Look-ups in named tables: a row name and a column name give one cell, copied from the table.

bevovom =
          tevuma      bis   fudoge  botimur
nefup    -28.926   14.385   89.414  -28.926
mimala    81.154  -15.923   -3.631   81.154
zon      -58.058   41.120   50.671  -58.058
bub       83.215  -13.358  -15.977   83.215
rusi     -19.907    7.794   95.699  -19.907
nusez     51.628   16.971  -62.524   51.628
vez      -40.315   26.153   69.810  -40.315
fumuveb   79.487   -7.085  -30.593   79.487
loz       64.310    8.385  -55.997   64.310
zelapi   -51.541   42.242   35.289  -51.541

mimala, botimur: 81.154
loz, tevuma: 64.310
nefup, tevuma: -28.926
zelapi, tevuma: -51.541
zon, fudoge: 50.671
zelapi, botimur: -51.541
mimala, tevuma: 81.154
nefup, fudoge: 89.414
nusez, fudoge: -62.524

Table vus
          fuv    tir  sovokap    zib     tar  bapugin
kiseb   48020  54384    22984  38652   -4621    82922
dig     38721  -6704    41229  74802   40551    29824
lokoza   1670  -6775    -3720   8220  -62826    18064
miv     31500  55986    57441  41934   65773    41031

miv, zib: 41934
miv, fuv: 31500
dig, tar: 40551
kiseb, zib: 38652
lokoza, zib: 8220
kiseb, sovokap: 22984
lokoza, tir: -6775
kiseb, tir: 54384
miv, bapugin: 41031
dig, tir: -6704
miv, tir: 55986
dig, sovokap: 41229
Which row has the largest tar? miv

zonem:
         gaz  fubab   soz  nelak  bosulit
nena     -22   -122   233    214      449
gomisit  -96   -924  -296    771      940
sesug    274    791    58    569      -18

What is the fubab of gomisit in zonem?
-924
What is the bosulit of sesug in zonem?
-18
What is the fubab of sesug in zonem?
791
What is the nelak of nena in zonem?
214
What is the gaz of sesug in zonem?
274
What is the gaz of gomisit in zonem?
-96
What is the nelak of sesug in zonem?
569
What is the fubab of nena in zonem?
-122
What is the nelak of gomisit in zonem?
771
What is the soz of nena in zonem?
233
What is the bosulit of nena in zonem?
449
What is the soz of gomisit in zonem?
-296
What is the soz of sesug in zonem?
58
What is the gaz of nena in zonem?
-22

nen
         zikev  mavepas  boz  vunul  rak  dipogo  bapele  dib  kor  bivef
lemu       106      136   22     97   71      99     139   27   66    202
naz        132      162   68     88  133     119     153   50   61    159
nav        121      157  191     79  130     100     125  145  120     64
difekub     86      163  125    194   98     174     103   77  149    142
guvoza     159      154   93    101  143      74     156  138   63     92
dipave     126      124   75    131  101     108     149   72  106    141
nemuras    139      117   83     77   71     113     111  166  104     60
rim         74      148  167     79   94     141      84  157  166     93
visami     145      104  132    130  141     135      99   86  116    117

What is the vunul of visami in nen?
130
What is the dipogo of visami in nen?
135
What is the mavepas of guvoza in nen?
154
What is the kor of lemu in nen?
66
What is the dipogo of lemu in nen?
99
What is the rak of visami in nen?
141
What is the bapele of naz in nen?
153
What is the dipogo of rim in nen?
141
What is the kor of guvoza in nen?
63
What is the mavepas of nemuras in nen?
117
What is the vunul of nav in nen?
79
What is the zikev of difekub in nen?
86
What is the bapele of difekub in nen?
103
What is the dib of guvoza in nen?
138
What is the boz of naz in nen?
68
What is the dib of difekub in nen?
77
What is the bapele of nemuras in nen?
111
What is the boz of guvoza in nen?
93
What is the dipogo of nemuras in nen?
113
What is the kor of naz in nen?
61

Table toli
	vulib	disimuv	zozib	tato	tadefi
latidaz	72	133	202	103	161
befesi	71	29	233	119	141
setar	37	66	30	204	22
tasopat	84	103	108	141	144
lezolu	94	134	213	153	160
mopubu	176	183	168	238	172
diz	99	200	249	155	168
gupu	119	116	91	174	72

What is the tato of tasopat in toli? 141
What is the vulib of diz in toli? 99
What is the tadefi of setar in toli? 22
What is the disimuv of befesi in toli? 29
What is the vulib of befesi in toli? 71
What is the disimuv of lezolu in toli? 134
What is the zozib of tasopat in toli? 108
What is the tadefi of mopubu in toli? 172
What is the tato of diz in toli? 155
What is the zozib of befesi in toli? 233
What is the disimuv of setar in toli? 66
What is the tato of gupu in toli? 174

Table ret
|  | doripez | deg | ket | tal | rik | mir | dupu | mezemag |
|---|---|---|---|---|---|---|---|---|
| gibeke | 39.457 | 48.193 | 21.293 | 41.859 | 57.047 | 64.690 | 55.161 | 31.419 |
| tege | 36.727 | 51.173 | 26.718 | 46.152 | 49.367 | 45.144 | 49.826 | 46.572 |
| noli | 50.490 | 42.004 | 44.108 | 42.175 | 52.170 | 62.871 | 49.599 | 30.608 |
| ruvake | 42.540 | 45.891 | 34.013 | 41.560 | 52.399 | 61.530 | 51.110 | 35.064 |
| lat | 54.542 | 39.593 | 63.501 | 44.872 | 43.711 | 51.664 | 42.493 | 41.098 |
| ges | 41.947 | 46.624 | 39.009 | 45.143 | 47.436 | 49.364 | 47.532 | 44.618 |
| das | 77.047 | 45.083 | 35.086 | 56.070 | 59.470 | 27.862 | 58.366 | 20.878 |

deg of ges is 46.624
tal of noli is 42.175
mir of noli is 62.871
ket of das is 35.086
dupu of noli is 49.599
doripez of lat is 54.542
mir of lat is 51.664
mir of das is 27.862
tal of ges is 45.143
Row with the largest rik: das

bafos =
cols = riv, rafu, pip
zolun: [4.1, 38.6, 40.2]
lud: [-70.7, -31.3, 70.3]
dobab: [-33.2, -19.7, 22.1]
fud: [-50.0, -7.6, 84.0]
daf: [82.2, 59.6, 3.3]
dekep: [-60.7, -20.9, 51.3]
gon: [-10.0, 29.1, 45.1]
fomigid: [20.2, 9.0, -12.4]
zumod: [-26.5, -21.4, 29.5]
ligi: [89.4, 59.2, -9.9]
tun: [88.3, 78.0, -2.7]
rosu: [65.3, 57.0, 23.9]
mif: [-59.2, -15.9, 54.1]
rul: [96.2, 65.2, -30.4]

pip of rosu is 23.9
rafu of dobab is -19.7
rafu of rul is 65.2
riv of zolun is 4.1
pip of lud is 70.3
riv of zumod is -26.5
rafu of mif is -15.9
rafu of fud is -7.6

tumu:
fields: poni, dotar, munusel
lav: [173, 82, 45]
nuz: [108, 96, 131]
zafup: [150, 51, 113]
nor: [75, 56, 171]
kurumeb: [120, 58, 134]
danis: [218, 101, 97]
pib: [160, 136, 171]
zat: [136, 121, 107]

dotar of danis is 101
dotar of pib is 136
poni of nuz is 108
munusel of pib is 171
munusel of danis is 97
munusel of zafup is 113
dotar of zafup is 51
dotar of zat is 121
dotar of nuz is 96
poni of danis is 218
munusel of nuz is 131
dotar of kurumeb is 58
poni of lav is 173
munusel of nor is 171
poni of kurumeb is 120

karezab
      luba  lik  vurolub
vaz    137  148      139
nege   238  140      227
bub    127   49      244

vurolub of vaz = 139
lik of nege = 140
vurolub of bub = 244
luba of nege = 238
luba of bub = 127
lik of bub = 49
vurolub of nege = 227
luba of vaz = 137
lik of vaz = 148

tun.tsv
	venen	kefudaz
talo	-743	755
sukenu	-492	816
zesat	-855	650
luk	-779	730
dalu	-951	251

luk, venen: -779
sukenu, venen: -492
talo, kefudaz: 755
dalu, venen: -951
zesat, kefudaz: 650
zesat, venen: -855
sukenu, kefudaz: 816
dalu, kefudaz: 251
luk, kefudaz: 730
talo, venen: -743

lomuze =
|  | mupot | mubav | buvozoz |
|---|---|---|---|
| tun | 4.0 | 6.7 | 3.2 |
| pek | 9.6 | 9.1 | 2.2 |
| pizufi | 9.2 | 6.9 | 8.7 |
| kam | 4.2 | 5.2 | 7.9 |
| sidamep | 3.9 | 7.0 | 2.1 |
| rerafer | 3.7 | 6.7 | 2.7 |
| gop | 3.0 | 6.7 | 1.8 |

buvozoz of pek is 2.2
mupot of pek is 9.6
buvozoz of tun is 3.2
mubav of gop is 6.7
buvozoz of rerafer is 2.7
mubav of rerafer is 6.7
mubav of tun is 6.7
buvozoz of pizufi is 8.7

tes
fields: vavizaf, kiv
suk: [-11.6, 7.6]
pogan: [43.9, 40.9]
pabut: [-28.9, -42.5]
sigem: [18.1, 8.8]
segogul: [52.6, 36.8]
big: [-47.0, -63.6]
rov: [17.7, 16.5]
fur: [-10.5, -6.0]
zefako: [22.7, 19.6]
nif: [13.3, 17.9]

nif, kiv: 17.9
fur, kiv: -6.0
suk, vavizaf: -11.6
pogan, vavizaf: 43.9
zefako, vavizaf: 22.7
big, kiv: -63.6

